In the data rows, 128 means zero.
Here are some points, one per row:
[114 121  95 141 124 111 100 123 155 103 106 132 147 152 130 128  95 143
 150 100 139 164  65  83 173 144 136 107 115 127 161  98  79 195]
[111 159 142 118 125 103 146 168 124  82 137 196 134 146 148  70 120 119
 122 114 194 193 124 161 135 135 142 114 128 176 107 152 153 123]
[175 171 131  66 212 117 120 117 118 118 154 167 196 104 184 124 114 149
 101 170  87 123 128  73  81 121 183 144 120 136 114 124 132 167]
[122 105 142 144 120 133 112 171 136 124  88 166  76 106 203  85 131 134
  97 204 113 138 121 112 108 201  37 164  90  83 152  86 120 109]
[155 155 113 146 141 130  67 146  90 152  68  70 117 114  84 103 122 126
 109 131 126 118 119 179 116 127 132 196 106 150 151 168 197 125]
[ 99  87 172 106  78 122 144 156 119 146 145  89 120  53 117  69  69  99
 149  91 118 101 105 102 118 134  81 111 111 209  93 138 104  99]
[121 102  63 159 151 114 116 166 115 102 158 123 145 131 155  87 120 138
  83 121 139 101 180 122 117 117 189  89  74 109 103 143 151 143]
[115 132 142 101 141 120  89 163 155 138 118  77 115 143 122 116 160 106
  93 137  93  74 165 119  94 100 139 190 188  80  58 123 130 142]
[104  81 193 131 127  79 180 110 165 145 156 116 161 151 157 131 126 113
 121 125 155 125 120  86 144 139 128 177 101 138 118 102 164 108]
[ 91 137  93  51  84 166 116 176 106  85  97 114 147 126 129 129 155 129
 113  82 114 100  66 118 157 160 156 103  85 125 189 113 149 111]
[119 119 108 167 122 121 130  62 113  99 127 178 169 116 121  83 194 155
 143 132 167  95  68  73 123 126  87 108 146 158  55  91 167  77]
[115 147  76 180 171 131 158 113 110  25 149 117 109  93 119 170 159 137
 102 131  96 152 137 139 134 162 111  82 125 130 163 119 164 181]
[ 99 185 102 159 102  56 165 192 133 136 107 117 181 160 112 117 131 154
 119 173  97 160  90 191 106 120 142 180 119 155 160 144 143 140]
[106 108 131 140 105  90 140  80 126 165 129  96 193 177 144 116  97 127
 169 117 139 127  91 141 158 108 130 123 160  88 125 106 114 160]
[136  80  79 130  92 134 121 113 132 106 123  98 138  95 171 150  71 123
 159 107  56  96 134 210  91  90 118 141 165 139 135 119 164 140]
[167 104 145 196 127 128 126  93 138 130 137 146 114 181 143  63 136 110
 109 101 106 125 142 154 131 106  77 167 102 123 164 122 129 175]
[147 162 126 118 109 194 150  90  76 139 150 190 145 150 160 134  94 123
 124 105  93 196 114 125  62 103 161 142 138 100  91 142 120  45]
[ 90 137 141 154 184 193 157 127 110 185  95 134 123 146 171 120 141 151
 162  97 157 120 162  99 151 180 154 171 119 166 149  84 129 178]
[ 70  96  95 126  79 143 126  96 132 142 128 119 126 110 102 138  73 137
 143 130 133 139 184 153 111 112 127 126  95 155 136 141 166 120]
[176 234 127  96 186 187 138 120 176 137 129  98 121 157 138 131  60 155
 107 179 128 102 140 150 171 100  55  69 140 100 155 192 136 120]
[ 71 113 179 160 150 163  83 117 172  88  49 164 120  94  94 156  96 154
 108 101 104 123 185  70 126 116 155  94 105 126 136  90 205 104]
[179  83 109  98 178  49 125 111 171 129  61 132 142  95  97 150 137  90
 116  96 157 162  97  88 136  86 131 126 111 112  83 196 126 167]
[149  98 100 126 106 129 146 126 140 139 143  73  81 133 160 201 166 174
 113 137 122 141  94 162  76 116 177 129  70 106  74 118 118 127]
[166  96 154 150 140 111 167 168 116 139 155 124 108 103 153  98 103 163
 120  88  35 110 133  69 164  91 169 185 139 131 153  75 141 139]
[161 105 179 142 137 110 138 103 147  95 122 132 115 176 131  85 156 168
 155 138 114 120 136 165 137 155 146 135 126 160  97 164 112  62]
[121 182 103  98 141 160 113 100 168 137 114 109 181 124 153 157 145 125
 113 162 152 131 153 166 160 106 131 164 104 161 165  62 132  22]
[174  73 160  84 124 132 185 108  55  91 143 125 106 110  93 125  88 122
 104 169 118 132 140 133 185 156 136 151 147  66 147 114 102 106]
[154  89 142 161 200 203  79 124 120 180 153 167 154 152 138 181 118  86
 107 176  95  97 103 126  89 159 108 143 100 159 120 185  97 136]
[160 104  59 156 123 159 138 107 202 148  74 117 140 122 106 109 166 135
  90  98 126 114  97 151 126 118 104 153 169 116 160 124  76  84]
[ 84 122 129 108 176 154 122 152 136 183 161  79 106  63 106 113 123 148
 158 181 138 173  82 138  95 154 102  90  88  94 129 119 136 106]
[128 116 168 107 109 159 110  92 194  94 147 102 169 137 206 142 108 169
 149 120 206 144 163 118 138 103 159 196 155 150 144 155 130 185]
[135 122 104 127 131  96  83 181 103  86 110 141 135 231 125 152 108 103
 207 108 140 116 176 120  89 179  61 131 154 108 126 104 151 113]
[142 100 125 150  73 180  79 150 155 213 153 174 156  81 119 128 139 126
 135 151 109 156 132 136 163 148 134 108 116  90 105 134 129 143]
[102 138 148 180 142  94  83 112 109 166 123 129 116  88  91 132 132 134
  84 174 188 135  88 141 127  78 186 126 178 126 162 144 117 110]
[155  33 137 115 165 122 135 201  90 111 103 118 135 156 111 168 138 139
  86 155 140 183 168 184 137  86 129  74 185 175 102 123 108 125]
[152 120 167 157 119 105 124 103 136 113 102 114 115 144 124 141  92  81
  76 130 147 180  71 181 152 201 152 122 122 124 105 117 174 133]
[159 119  89  65 138 125 102 117 165 126  75 133  58  99 153 100 191 135
 152 108 151 185 139 140  95 111  97 156 100  94 124 158 142 136]
[189 159 164 139 120 149 135 130 100 136  98 109 165  71  83 132 133 151
 171  83 123 145 160 118 115 112 105 118 151 131 183 176  66 110]
[ 92 112  68 152 175 125 112  45 109 132 151 150 117 159  62 153 108 137
 147 126 106 104 151 192  85 125  85 155 134 124 120  86 156 133]
[178 111  91 185 123 157 158 159 117 155 141 102 139 116 122 100 106 135
 124  94 154 180 132  69  62  95  84  67 121  91 150  95 135 105]
[172 169 127  76 120 133 108 102 130 143  83 123 155 169 129 117 120  92
 145  85 124 120 146 111 157 171 101 142 103  89  74 180 183 140]
[ 97 113 130 177 120 193 156 154  86  96 123 148 175 142 189  83 153 135
 143 147 104 142 115 152 189  69  91 130 109 147 120 175 126 195]
[ 41 130 146 173 114 125  65 115 141 120 141 177 106 125 158 127 118 133
  95  33 120 131 145 170  81 174 177  94 132 121 126 183  64 146]
[ 92 146 122 192 124 122 138 118 138 101 120  91 152  90 160 180  97  38
 192 179 134 163 142 102  87  77 124 146  99 108 158 125 106  87]
[134 171 143 138  95 118 171 147  63 113  58 148 119 114 146 214 139 163
 149 123 147  70 122 125 114 132 117 160 154  91 151 158  75 117]
[173 129 181 188 107  92 101 138 143  98 179 105 120 105 115 185 162 130
 131  73 123 121 124 156 165 150 108 129 111 195 119 142 152 136]
[ 54 112 133 120 194 128 134  80 163  71 147  96  63 148 137 112 149 164
 128 113 151 115 149 162 148  94 113  91 118  87 148 157 149 124]
[140 121 123  94 102  68  68 101 126 207  61 124  93 170 199 174 128 135
 100 137 105 138 134 137 153 132 101  52  84 145 131  93  98 131]
[160 185 165 143 108 105  74  96 118 134 116  75 144  94 132  57 161 135
 134 126 106 147 193 162 111 162 140  82 179 123 108  95 153 146]
[109 126 139 162  72 142 148 143 105 162 127 173 148 212  92 136 109 151
 111 124 183  68 100 102 161  91 165 110 116  65 109 137 162 137]
[155  79 136 125  96 109  66 102 108 104 122  98 104 138 157 107 114 131
 137 181 130 120 175 119 130  96 161 100 163 111 147 176 131 114]
[134 127 140 153  84 155 120 112 147 147 162  89 137 186 120 175 203 138
 101 123  78 187 122  63 160 180 146 124 135 101 173 168 137  88]
[121 140 135 129 131 137 144 131 105 191 145 154  92 105 115 146  51 169
  91 111 119 162  95 103 124 127  72 123 154 120 142 155 197 166]
[147  64  62  79 151 144 144 149  91 100 120 145 177 124  81 134 117 155
 102  79 117 139 160 167 149 122 158 128  70 137 105 101 123 132]
[124 126 130 110 148 138 115 146 141 166 156 166 148  84 113 134 117 125
 166 123 139 154 139 187 207 151 102 161 195  92  92  84  81 102]
[145 111 154 136 132  86 167  74 136 141 132 207 155 123  79 109 109 172
 138 180 142 123 142 107 108 150 142 114 130 201 160 105 109 143]
[106 135 137 134 134 200 130 159 101 168 184 130  57 131 110 132 165  57
 140 109 198 139 141 104 135 108 148 142 151 131 106 149 153 115]
[148 109 134 121 140 137 151 120 115 140 110 151  98 131 159 153 147 110
 125  71 140  82  94 137 132 124 109 167 160 140 149 158 167 116]
[134 156 174 116 200 129 125 152 139 160 152 151 148 163  81 108 167  87
 131 110  88 119 115 145 119 126 158 101 157  79 203 116 124  89]
[127 111  76 116 133  86  64  83 106 110 151 122  84 129 134 123 103 100
 167 142  93 135  87  97 190 115 153 122 114 145 145 190 130  46]
[175 149  92 174 164 132 109 178 126 135 137 138  95 141 142 112  93 110
 168 145 163  98 110 116 181 120 170 110 126 132 141  67 101 116]
[ 95 155 180  92 139 164 178 143 141 155 105  73  80 148 116 118 113 140
 104 144  77 123 104  94 114 108 107 107 133 185 118  95 144 114]
[106 108 139 177 120 148 169 131 122 110 109  85 136 125 145 132 109 151
 137 119 129 159 113  74 104 179 135 143 179 107  88 141  77 155]
[108 102 158  54  67 141 154 121 134  95 148 127 136 147  84 107 149 162
 167 183  92 124 127 155  92 164 141 147 140  74 160 142 147 169]
[108 184 104 113 131  49 142 156 121 182 161 170 124  83 179 168 149 160
 176 111  89 163 157 134 168 141 138 154 122 136 103 168 163 119]
[146 118 122 134  88 162 107 134 130 118 107 118  95 166  73 155 166 104
 166 149 118 135 135  89 142 139 186 132 154 200  73  78 122 162]
[129 113  76 127 168  91 143 128 154 178 189  90 148 133 134  90 163 119
 165 113  94 116 103  88  63 151 126 133 115 132 168 153 124 137]
[ 64 151 147  71 132 148  90 138 118 107  91 130 160 148 104 129 162 129
 154 139 104 209  68 117  85  56  99 134 139 147 141 126 120 150]
[191 172  81 149  86 176 129 103 171  99 140 146  85 126 134 127  78  88
 157 118 132 117  97 144 112 138 197 111 150 126 109  89 133 160]
[155 151 126  88 114 138  99 176 207 121 174 181  84 131  75 167 144 230
 170 160 152  91 127 111 135 102  86 138 127 126 132 136 122 146]
[ 72 136  81  84  94 130 156 131 126 114 106 180  77 112 152  85 106 114
  97 169 117 110 156  75 101 133 133 149 188 185 164 168 101 112]
[126 109  93 142 130 141 211 142 148 155 127 128 162 117 116 121 141  42
 156 164 165 134 210 116 194 158 173  92 147 129 120 153 114 141]
[133 156 121 130  99 123  78 167 112 125 173  86 118 197 109 105 129 162
  62  89 119 111 150 111 143 105  95 135 138 152  66 119  86  84]
[116 156 144  95 147 136 138  28  95 147 136 111  66 123 111 113 158 111
 116  90  85 123 134 161 173 108 120 122  93 113  79 109  50 146]
[157 136 121  99 121 144 190 125 152 168 129  92 132 144 125 142 125 120
 102 130 167 104 145 155  53 193 119  93  96 172 144 151 115  96]
[146 101 181  96 152  81 143 148 128 122 156 152  82 157 135 137 134  58
 153 105 101 142 144 147 113  98 123 115 118 155 170 102 139 150]
[136 125 128 114 122 145  84 147 158  83 153 126 194 112 112 125 120  78
 124 151 137  55  30 128 124 180 141 141 134 127 133 164 128 171]
[ 77 141 138  72 129 103 144 114 141 176  92 122 150  96 166 143 138 144
 104 116  93  86 132 139 103 121 113  49 189 109 142 113 150 134]
[111 125 147 129 159 116 141 138  70 145  63 124 121 103 123  83 137 175
 175 150 172  87 128 146 125 140 165 141  60 123 131 147 139 130]
[110 150 124 128  64  97 198 166 144 140 156 152 119 114 162 135 185 107
 121 134 112  57  95 161 152  71 109  94 159 106  98 118 140 115]
[118 140  88  84 149  95 128 114  85 139 173  86  99 116 157 121 114 130
  61 114 199 149 103  93 112 160  91 189 195 147 162  96 142 147]
[141 204 134 139 114 114 154 104 122 117  80 113  91 129 128 123 123 111
 145 183  92 127 112 122 106 114 128 118 123 140  81 125 107 172]
[119 129 152 130 171 124  93 118  56  90 155 109 178  94 175 174 160 168
 159 140 147  79  97 117 137 153 100  87 142 133  84 101 137 116]
[ 89 170 134  92  92 112 131 154 115 110 152 109 124 149 105 131 104 166
 135 110 155  97 141 131 104 128 123 161  61  94 149 116  55 158]
[177 155 163 107  68 139  96 104  93 134 168 163 141  73 129 137 184  63
  88 148 184 124 168 131  97  73 105 116  89 115 199  98 113 158]
[ 81 136  83 151 114  95 122 126 134  98 129 126 153 124  66 143 133  94
  57 132  91 121 210  88 177 141  74 157  87 123 101 142 127 138]
[150 141 174 181 145 135 152 156 214  74 114 162 155  99 113 139  85  91
 109  99 153 140 122 139 108 147 159 153  99  76  73 104  88  92]
Along one direction, these points spread out more than along any other. Take the direction at right angles to it along which they spread out most. Go by this last direction. For each point below, how far along it does it lie, from 0 to 99? 50 is the average, and the first point above lies past it. One standard deviation of the points above along it is 16.
[ 89 170 134  92  92 112 131 154 115 110 152 109 124 149 105 131 104 166
 135 110 155  97 141 131 104 128 123 161  61  94 149 116  55 158] 55
[124 126 130 110 148 138 115 146 141 166 156 166 148  84 113 134 117 125
 166 123 139 154 139 187 207 151 102 161 195  92  92  84  81 102] 59
[ 41 130 146 173 114 125  65 115 141 120 141 177 106 125 158 127 118 133
  95  33 120 131 145 170  81 174 177  94 132 121 126 183  64 146] 28
[ 99  87 172 106  78 122 144 156 119 146 145  89 120  53 117  69  69  99
 149  91 118 101 105 102 118 134  81 111 111 209  93 138 104  99] 61
[134 127 140 153  84 155 120 112 147 147 162  89 137 186 120 175 203 138
 101 123  78 187 122  63 160 180 146 124 135 101 173 168 137  88] 51
[177 155 163 107  68 139  96 104  93 134 168 163 141  73 129 137 184  63
  88 148 184 124 168 131  97  73 105 116  89 115 199  98 113 158] 66
[173 129 181 188 107  92 101 138 143  98 179 105 120 105 115 185 162 130
 131  73 123 121 124 156 165 150 108 129 111 195 119 142 152 136] 28
[155  33 137 115 165 122 135 201  90 111 103 118 135 156 111 168 138 139
  86 155 140 183 168 184 137  86 129  74 185 175 102 123 108 125] 26
[126 109  93 142 130 141 211 142 148 155 127 128 162 117 116 121 141  42
 156 164 165 134 210 116 194 158 173  92 147 129 120 153 114 141] 65
[ 64 151 147  71 132 148  90 138 118 107  91 130 160 148 104 129 162 129
 154 139 104 209  68 117  85  56  99 134 139 147 141 126 120 150] 55
[121 102  63 159 151 114 116 166 115 102 158 123 145 131 155  87 120 138
  83 121 139 101 180 122 117 117 189  89  74 109 103 143 151 143] 29
[119 119 108 167 122 121 130  62 113  99 127 178 169 116 121  83 194 155
 143 132 167  95  68  73 123 126  87 108 146 158  55  91 167  77] 57
[147 162 126 118 109 194 150  90  76 139 150 190 145 150 160 134  94 123
 124 105  93 196 114 125  62 103 161 142 138 100  91 142 120  45] 67
[150 141 174 181 145 135 152 156 214  74 114 162 155  99 113 139  85  91
 109  99 153 140 122 139 108 147 159 153  99  76  73 104  88  92] 62
[172 169 127  76 120 133 108 102 130 143  83 123 155 169 129 117 120  92
 145  85 124 120 146 111 157 171 101 142 103  89  74 180 183 140] 32
